One turning vector, and how many steps it has turned:
The counts run from 0 to 464.
[134  97 162 125 169 182 142 128 116 143 118 126 143  76  91 144 109 192
 126  91  93 145  95 101 139 107 142 114  85 170 118 125 150 107 107 106
 140 118 148 146 158 141  98 146  87 118 104 163 143 151 154 121 133 138
 120 129 110  77  76 132  95 119 137 159]  433
[155  88 141 105 198 134 183 177 151 102 126 128 139 110  97 147 135 121
 100  97 119 113 141 113 112 127 165 149  98 174 131 120 148 113 111 110
 101 146 143 139 181 108 119 124  96 115 124 177 122 130 120 124 128 123
 115 174  79  98 111 164  91 126 121 127]  218
[106 137  99 166 158 148 155 131 184 198 139 113 143 103 113 120 121 106
 135  94 106 127 130 136 159 108 108  88 121 155 152 124 102 139 112 117
 111 188 139 132 158 149 163 158 144 141 127 140  86 181  83 119 132 128
 148 105 104  76 125 107 117  83  94 166]  355
[143  86 135 158 189 175 129 108 147 113 132  90 146  76  76 161 164 138
 118 104 126 125 113 123 129 127 137 105 122 160 143 141 119 107  99 105
 110 137 183 144 142 158 100 108  71 125 141 188 114 158 144 114 116 103
 147 127 103 108  82 124 119 138 114 157]  317
[149 121 114 104 121 154 163 164 152 125 135  87 138 111 101 161 126  78
 120 120  96 162 121  98  99 112 106 129 120 186 164 105 114 116 115 118
 118 139 164 104 163 125  90 112 114 137 125 194 124 160 110  72  87 106
 152 136  89 113 125 142 150 122 101 108]  275
[133 100 145 101 101 150  95 171 145 166 162 114 126 114 120  93 119 104
 126 112 127 128  98 109 110 137 106 126 105 170 169 135 122 110  83  91
 126  77 113 169 159 164 117 144 147 111  83 188 143 159 109 103 122 108
 150 157 106  82 107 107 132 124  84 123]  60
[147 132 163 122 119 132 171 131 161 145 155 138 165 133 130 105 132 137
 126  90 125 148 142 150 115 124 141 120  92 155 142 126 142  95 104  88
 167 102 158 141 189 133 131 130 143 123  88 186 127 150  86  97 101 135
 154 189  84  87 122 163 112  99  95 153]  394
[138 119  83 142 173 144 123 128 129 149 128 123 131  77  73 131 120 105
 111  81 117  91  93 130 154 134 113 104 158 172 175 122 124 135  76 101
 132 139 140 105 143 155 141 175 137 144 146 199 113 156 142 140 123 116
 146 106 115 104 119 115 142  78 111 136]  113
[165 159 105  94 139 107 143  97 131 148 119 137 135  93  79 143 151 132
 118  88 126 113 104 103  98 114 109 117 157 147 168 121 140 138 112 105
 109 133 134 117 142 103 177 193 175 106 161 174  96 148 158 144  79 140
 102 173  98 100 110 150 140 112 127 152]  196
[123 132 127 120 128 154 155 139 155 191 120 121 134 129 131 145 134 104
 121 131  93 127  89  51 127  85 122 124 111 153 125 110 102 117 118 104
 110 163 130 146 194 130 165 142 132 134 127 129  70 187 104 135  98 111
 107 147  98  78 102 138  86 129 126 173]  271
[138 149 121 118 107 131 142 169 169 192 132 107 122 108  95 100 105  96
 157  82 138 125  95 111 123 137 110 156  79 186 155 126 109 146 130 119
  71 141 116 154 147 140 157 157 174 118 109 156 122 142 129 120 127 112
  91 141 107  59 127 129 127 132 115 162]  121
[134 130 106  93 165 162 140  98 122 161 132 106 118  51 106 173 164 163
 105 100  91 100 111  84 122  99  96 128 135 173 140 106 155 149 107 103
 110 131 171 141 176 117 130 120 120 120 148 130 105 156 130 129  90  95
 142 130 108 113  95 121 118 136 107 165]  257
[122  69 111 119 184 164 111 155 135 120 137 137 166  96 101 147 146 115
 158 102 126 147 112 108 142 140 134 140 148 181 152 129 129 127  69 122
 102 117 118 126 141 151 117 139 102 114 141 206 162 157 143 132 144 119
 135 158 114  75 114 112 118 136 110 177]  201
[155 108 112  97 175 156 147 150 101 156 133 106 125 109  73 147 102 116
  48 119 104  87  98 101 120  93 109 137 106 162 139  86 131 120 119 116
 136 127 156 152 174 142 144 157 146 132 132 184  61 129 142 124 124 111
  96 130 101 119 109 129 107 110 102 105]  30
[138  96 136 131 170 136 149  88 139 148 123  95 150 125 112 125 187 148
 165  98 107 121 112 104 113 104 112  92  93 149 130  97 126  80 127  54
 112 117 183 163 162 141 148 121 119 109 129 160  99 157 104 123  99 140
  97 144 100 101 115 154 105 132 101 169]  67
[167 141 114 130 162 144 164 121 173 177 141 129 131  89  80  90  88 109
 106  75 157 103 125 161 100 128 103 132 129 165 152 122 129 129 100 124
 135 115 131 162 166 139 167 168 145 139 131 190 120 145 118 151 134 151
  99 148 123  92 133 123 116  74  99 133]  179
[137 122 132 116 130 131 141 159 166 184 134 115 134 111  88  90 103  97
 151  90 141 116 118 113 118 134 110 146  83 171 149 139 109 146 123 104
  72 134 125 192 141 138 159 140 154 105  96 163 125 137 134 128 145 120
  71 154 101  62 127 120 111 132  95 151]  120
[147 116 124 105  92 146 128 112 145 170 143 121 136 119 111  86 153 124
 168  72 121 134 134 102  98 118 125  69  98 168 167 149  99 142 129  78
 120 120 137 123 182 141 149 149 134 125 120 180 128 167 127 117  71 152
  95 166 112  85 138 133 169 110 112 147]  311
[145  94 160 122 151 140 114 115 136 149 143  72 148 126 106 119 128 167
 172  84 124 163 109 116 102 107 130 123  69 158 158 137 126  90 117  89
 122 116 170 133 116 130 115 162 127 110  86 182 137 152 139  70 113 151
 119 125 111  71 118 141 136 162 127 164]  250
[145 145 118  76 138 143 132 123 151 188 155  93 107  69  94 135 105 132
  97 114 132 123 115 107  75 100  71 182 123 175 155 113 133 142 118 165
  95 133 135 159 142 116 161 160 156 102 135 150 110 148 144 123 117 120
 112 140 125  88 120 107 123 140 116 176]  323
[111 126 114 124 128 177 117 174 142 165 134 124 133  81 108 150  80 119
 116 105  92 164 105 104 159 108 131 111 120 176 155 153 119 154  92 146
 107 165 118 118 135 141 116 160 116 137 103 174 137 174 141  87 138 117
 147 121  98  51 105  97 137 108 114 144]  289
[116 129  80 124 134 155 122 146 145 164 122 103 133  79  82 164 112 103
 115  96 103 111 104  70 146 124 108 110 117 175 169 131  91 181 129 119
  88 184 153 130 144 146 130 141 122 126 142 155  99 168 153 105 114  89
 110 113  90  97 121 115 145 119 104 143]  172
[137  88 152 108 196 145 133 155 134 122 139 132 140  96  87 138 134 153
  98  82 139  90 103 115 121 146 133 166  83 184 134 107 150 107 101 109
 123  93 150 189 172 138 118 137 101  99 129 169 115 145 128 145 158  98
 109 154  95 103 109 140  88 135 111 155]  117
[131 143 127 113 135 151 152  82 115 185 162 156 150  95  91 118 125 165
  96  93 137 143 120 112 120  85 134 124  96 154 117 113 156 134 126 150
 144 142 130 139 162 153 184 169 139 116 117 175  84 145 143 142  85 134
  82 157 127  72 117 137 128 122 125 184]  80
[113  84 117  88 167 141 119 141 130 120 133 171 143 109 118 126 154 154
 148 104 116 140 109  55  95 106 162 117 117 153 137 108 140 130 115 126
  94 153 102 143 156 126 135 172  86  90 141 157 135 177 126 135  90 133
  83 168  90  74 114 151 129 146 131 166]  285
[128  87 140 100 155 137 133 165 153 168 137 120 136 113 104  91 106 121
 134  90 138 108 121 106 104 138 114 148  79 168 144 140 108 139 123  99
  96 114 136 200 153 129 146 133 135  96  96 168 120 144 137 134 159 120
  68 160 103  71 127 118  89 127  95 155]  119
[149 158 153 132 136 151 162 110 167 149 140  77 124  71 106 152 103 154
 101 111 105 154 103 117 108 107 136 136 106 155 147 134 142 110  97 112
 125 147 184 137 138 118 109 111 105 133  76 150 139 162 117  76  93 113
 177 117  92  86  67 139 111 122 117 146]  190
[123 133 144 111  92 159 143 154 126 142 144 179 166 106 103 137 124 107
  97 119 107 146 106  92 122 120 125 106 130 168 152 124 119 135 106 121
 142 119  95 146 192 155 127 139 137 111 140 185 111 167 122 120 107 107
 124 213  74  86 105 128 116 103  91 144]  144
[146  97 153 137 180 139 161 139 162 123 129 122 154  92  83 157 127 122
 100  88 121 109 133 127 109 151 116 123 130 161 160 170 111 134 104 114
  92 144 157 154 165 110 124 106  95 112 160 177 112 145 144 129 150 108
 130 189  84  90  96 124  91 126 107 161]  319
[137 155 117 127 167 132 139 119 178 165 158 132 121  70 104 121 132 130
 125  96 149 136 120 112 115 103 147 165 155 150 149 129 142 142  78 150
  75 168 114 110 126 124 167 175 134 115 119 154 132 175 123 143  82 122
 145 134 112  60  99 131 130 139 130 193]  138
[147 116 114 132 204 106 163 135 192 152 120 122 139 130 128 129 145 114
 135 107 115 111 124 112 117 107 136 121 138 123 146  99 134  91  85  94
 110 163 141 125 165  92 173 173 148 112 133 141  88 184  78 144 123 135
 136 144  95  85 113 155  78 102 101 158]  153
[128 110 104 105 187 134 145 121 141 105 150 164 142  71 112 138 177 145
 108  96 122 116 144 115 122 106 166 114 149 160 135  92 183 130  69 108
 121 134 138 125 171 125 126 140 105 115 135 171 145 166  97 128  66 117
 151 163  96 110 110 158 145  92  84 143]  343
[127  84 143 156 182 169 126 157 166 122 142 102 141 119 101 143 136 113
 114 125 121 132  96 103 125 118 138 113  90 147 146 114 108  74  94 114
 124 143 146 153 151 156 107 141  77 113 115 163 103 180  83 111 133 100
 147 104  87 106  94 152  92 133 106 137]  418
[148 155 130 115 133 138 168 100 132 179 161 164 147  96 101 107 115 149
  99  90 131 125 143 131 114 106 139 134 119 156 129 127 151 144 116 139
 139 134 118 134 183 136 183 174 151 133 129 185 100 143 143 148  92 137
 104 188 116  65 124 142 129 108 124 175]  79
[168 129 123 124 173 132 158 134 154 136 143 103 123 112  75  98  76 127
 116  81 155 125 115 122 100 122 162 177  88 168 161 113 139 103  96 133
 114 139 157 128 112 140 143 182 133 128  95 194 133 138 138 112 106 135
 101  98 115  97 118 168 142 129 141 129]  365
[137  74 115 100 185 123 128 157 143 108 134 116 146 125 120 162 167 114
 131 115 113 118 133  67 113 130 158 132 131 159 162 132 115 122  95 101
  91 162 158  90 162 108 123 147 101 108 138 181 107 171 129 113  81 113
 146 148  90  96 113 153 132 161 122 159]  402
[127 143 105 117 118 146 136 109 177 186 162  98 125 101 133 105 136 137
 167 100 135 145 113  88 115 102 126 151  86 181 151 101 125 118 102 118
 142 136 165 133 157 152 132 147 129 124  87 142 141 183  90  94  71 124
 149  95 111  98 135 146 144 149 119 173]  124
[153  90 129  65 136 142 106 177 117 136 162 133 116 114 117  98 113 123
  91 100 120 128 133 104 109 117 169 125 104 154 159 140 142 124  86  98
 122 115 120 117 159 127 127 177 144 123  63 198 134 148 129 117  89 127
 131 156  96  79 109 135 148 116 123 105]  161
[150 101 130 109 149 157 153 163 137 147 131  94 145 115  87 134 110 116
 152  98 128 137 106 113 109 126 100 183  76 205 139 105 123 120 133 123
 102  96 149 158 152 147 116 121 132 121 117 204 134 120 152 110 145 123
  78 139 117  87 131 134 114 155 119 156]  450
[154 122 124 158 126 149 172 105 150 147 122 129 152 107 111 111 135  99
 119  93 107 112 107 105 140 119 139  82 140 157 150 146 102 131 101  61
 138 133 160 134 191 148 140  98 110 159 120 185 111 158 117 127  86 131
 137 147 103 104 100 135 115  69 101 121]  128
[145  94  95 103 159 146 153 156 119 125 131  90 143 114  63 127 100 106
 117 101 133 133 130 117  94 106 112 157  77 187 141  83 127 119 127 137
 109 134 162 156 122 149 130 140 124 111 120 205 111 112 144  97 128 127
  65 134 100 113 142 146 137 128  91 116]  32
